128 stands for zero in the data rows.
Some points, one per row:
129 169 134 104 159 155 114 129 115 118 121 132 169 130 117 96
131 134 137 114 99 142 147 88 105 122 103 138 129 109 113 134
134 94 137 132 146 133 153 126 126 146 144 91 170 158 108 129
130 195 165 125 209 153 69 203 132 115 129 164 143 82 119 63
146 47 114 131 68 115 158 51 108 152 117 78 128 125 133 172
145 128 133 120 109 121 119 122 82 144 117 117 142 99 133 144
168 221 143 133 221 209 100 182 154 108 104 194 134 111 120 48
97 202 140 123 202 138 95 149 172 105 169 181 119 166 99 48
142 186 127 121 163 166 105 176 149 112 133 171 155 97 141 96
154 61 86 126 0 84 167 42 69 144 96 40 109 142 151 227
120 109 128 130 115 149 134 92 141 146 118 120 121 159 159 135
114 160 103 126 137 144 119 152 145 100 118 176 98 118 153 95
134 122 172 99 164 110 107 173 173 108 123 166 129 155 147 103
159 172 156 107 181 156 125 173 150 96 136 168 144 147 134 82
127 149 148 103 119 133 116 131 128 117 162 147 115 150 122 103
135 119 148 93 109 110 123 122 117 115 124 108 131 94 110 150
147 84 115 149 113 149 153 103 96 141 132 107 154 123 104 149
160 173 151 85 209 165 85 189 173 68 194 175 129 130 92 53
120 186 136 127 180 141 123 204 160 97 147 185 130 163 118 54
153 100 134 115 109 142 131 103 116 131 125 131 113 129 127 146
155 42 93 131 79 105 146 87 87 144 109 45 155 137 117 208
137 116 145 101 116 120 136 107 107 127 122 102 127 90 116 165
90 157 133 126 132 134 97 122 140 138 155 126 130 140 113 101
140 140 131 129 163 128 123 161 124 113 150 154 127 143 128 82
127 124 132 123 112 109 122 109 90 167 138 102 128 110 113 168
125 215 186 106 246 159 102 216 176 79 146 167 126 112 111 53
161 76 113 132 84 135 148 111 100 186 86 58 138 90 137 217
143 193 173 122 243 160 133 195 147 107 169 179 172 162 93 36
142 103 117 111 62 112 129 100 76 159 105 62 132 116 121 199
129 128 147 107 102 121 137 91 104 133 130 107 123 153 117 145
106 178 135 97 162 133 121 127 123 139 100 137 149 115 123 86
133 82 113 152 114 117 155 86 118 156 144 101 148 118 124 147
144 192 155 100 187 150 114 176 154 112 130 160 135 125 127 44
137 56 133 84 97 114 158 108 169 121 108 158 105 134 128 165
143 86 100 122 124 134 139 142 128 149 108 122 145 126 130 120
87 222 165 131 236 175 110 187 180 95 182 197 137 161 107 23
112 77 101 150 64 116 146 123 103 165 99 68 134 128 139 183
130 217 151 106 194 133 110 173 148 114 119 198 161 120 120 69
93 184 137 143 187 150 133 206 140 113 104 138 150 102 129 146
140 69 132 141 80 147 167 51 115 167 131 59 132 145 113 176
128 88 127 113 85 124 125 114 103 115 86 119 127 110 141 164
183 64 104 75 55 118 109 97 95 109 160 93 124 129 113 177
140 102 137 133 77 138 156 84 127 143 109 117 112 124 154 148
148 159 132 142 196 127 131 190 131 107 135 132 159 139 102 110
106 168 121 143 113 135 134 123 145 138 140 145 117 159 152 134
160 82 87 130 107 115 147 114 102 134 97 87 132 135 112 202
84 141 135 124 111 117 134 150 155 93 156 181 100 151 149 126
146 185 130 130 210 194 115 189 163 103 137 172 139 128 134 88
150 93 79 126 57 103 135 77 112 156 108 67 112 141 146 174
149 104 135 136 105 155 149 83 92 142 125 114 148 130 114 152
94 167 137 124 129 147 151 121 127 109 125 150 125 116 110 121
112 150 122 119 144 142 135 131 109 153 87 151 149 132 102 92
131 112 111 148 102 129 137 126 120 142 89 110 132 107 154 192
153 156 155 103 189 138 150 173 167 88 133 218 133 146 140 80
111 0 94 140 0 66 192 0 68 166 83 27 116 125 146 255
117 110 128 135 97 142 113 124 104 143 67 99 111 120 148 163
108 213 134 118 169 130 72 175 156 107 157 208 131 153 123 62
147 122 135 128 104 114 123 130 80 145 120 94 126 112 128 153
130 144 133 127 106 139 118 99 105 150 95 125 141 116 139 121
83 161 141 136 168 123 125 171 153 115 120 146 101 140 112 107
Here are 16 more points, each followed by its number:
114 225 157 112 220 149 69 189 183 93 179 197 126 147 107 21 0
97 131 124 121 122 143 110 117 149 141 152 172 115 126 116 89 1
120 164 132 127 139 131 123 141 143 134 91 138 125 129 135 108 2
108 151 153 124 145 151 123 123 144 116 128 163 144 133 120 97 3
117 139 128 125 176 100 137 174 168 121 140 173 132 167 163 90 4
126 74 129 165 69 110 161 91 118 138 128 91 134 93 131 181 5
158 118 119 110 157 156 123 158 131 133 126 131 137 136 121 112 6
122 175 133 137 202 155 117 207 160 121 149 186 124 144 135 70 7
121 132 126 120 134 115 137 133 138 113 126 126 112 151 125 142 8
106 87 103 132 61 127 115 78 110 152 128 91 127 132 130 147 9
97 79 101 157 22 109 135 55 95 169 90 57 118 99 136 186 10
130 94 93 161 150 123 136 116 133 148 135 141 117 119 124 131 11
123 136 136 161 158 135 144 126 113 124 121 140 147 138 112 119 12
132 168 158 129 207 136 115 215 169 90 173 190 122 160 139 56 13
90 91 127 151 115 89 127 112 97 152 97 61 154 113 93 153 14
120 144 123 133 151 139 105 128 158 146 151 188 119 129 122 95 15
Which of these numbered points is nearest to each point below, ignoring the direction in which the first points spread most? Its number follows each.
132 142 129 126 123 110 119 116 108 139 92 138 142 113 138 107 > 2
95 157 117 134 108 147 131 122 144 137 114 127 123 123 107 119 > 10
126 114 123 112 90 109 134 105 111 126 114 110 115 147 159 179 > 8
133 252 184 144 255 168 76 255 187 71 199 230 132 118 101 0 > 5
115 106 100 167 126 110 139 105 129 145 129 130 117 119 131 125 > 11
91 200 150 129 255 135 135 225 215 56 176 228 141 144 135 25 > 4
119 140 103 125 126 142 142 141 145 104 90 157 102 110 148 103 > 2
95 143 136 137 151 130 144 151 127 119 119 127 84 142 122 121 > 8
134 166 179 122 222 122 112 202 176 68 165 198 100 146 125 30 > 13
105 127 124 125 98 140 97 102 109 149 147 112 127 147 120 133 > 9
123 120 142 110 110 122 126 132 128 103 108 139 118 144 131 135 > 8
128 152 132 122 151 139 118 185 157 127 142 165 139 124 130 100 > 7
100 88 122 130 49 89 126 104 128 119 155 148 87 125 154 179 > 1
104 174 170 147 211 134 114 191 136 129 146 122 145 127 101 97 > 14
123 53 91 126 0 91 164 34 107 154 124 106 110 142 150 201 > 1
95 160 123 160 164 132 94 155 143 150 151 159 129 155 138 78 > 9
109 122 118 149 123 121 123 107 165 118 148 176 119 138 137 102 > 15
135 185 134 131 175 160 121 167 146 124 109 164 124 119 139 109 > 2
130 133 122 134 122 144 118 128 112 137 93 118 146 104 131 165 > 2
154 73 120 109 13 90 132 61 74 153 121 50 119 139 123 205 > 0
107 146 140 144 172 98 122 172 193 98 165 179 95 151 152 78 > 4
143 68 124 133 108 107 122 157 115 137 124 57 122 149 144 162 > 13
128 150 100 168 171 130 123 144 142 131 120 155 115 131 134 102 > 11
137 153 160 99 149 117 105 124 123 111 171 131 108 136 108 106 > 0
138 127 165 116 175 130 142 152 163 76 159 172 111 137 134 98 > 13
111 188 164 152 248 152 118 213 170 101 151 164 122 87 121 78 > 5
107 108 81 156 135 110 137 127 141 121 125 132 117 122 143 117 > 11
151 35 102 162 65 118 167 41 60 162 97 51 154 128 129 216 > 12
160 152 139 146 198 120 131 157 169 110 144 148 130 151 136 77 > 13
177 72 90 104 67 125 134 84 98 131 114 82 136 109 125 187 > 6
92 163 152 153 211 127 117 184 145 100 152 136 139 116 107 86 > 14
170 106 119 122 137 135 115 158 103 109 104 101 151 120 125 165 > 6
129 98 138 124 96 109 136 99 78 149 145 106 126 82 105 149 > 5
124 99 151 136 80 146 152 55 101 181 127 80 137 113 123 159 > 3
95 189 160 127 161 162 128 127 133 114 138 141 131 123 118 112 > 3
132 181 144 142 205 163 118 197 169 93 144 173 129 135 142 81 > 7
138 176 144 176 246 156 133 182 162 88 122 209 163 141 129 61 > 12
111 207 144 124 202 156 85 165 185 106 188 183 133 153 97 60 > 0
140 80 124 146 80 99 140 64 77 142 117 79 139 125 114 166 > 12
105 124 124 135 92 127 108 96 109 139 144 96 132 128 126 137 > 9
120 60 89 160 70 97 142 63 101 155 123 75 87 110 134 205 > 11
125 114 135 112 105 115 119 94 127 154 137 101 130 158 97 132 > 0
157 107 105 145 136 135 121 158 129 120 115 96 150 131 110 142 > 6
105 153 124 139 148 110 121 172 122 130 154 101 142 125 112 138 > 14
160 57 117 103 3 112 148 39 67 147 100 73 131 107 125 199 > 3
128 99 100 153 104 109 144 104 93 155 107 84 137 115 131 150 > 12
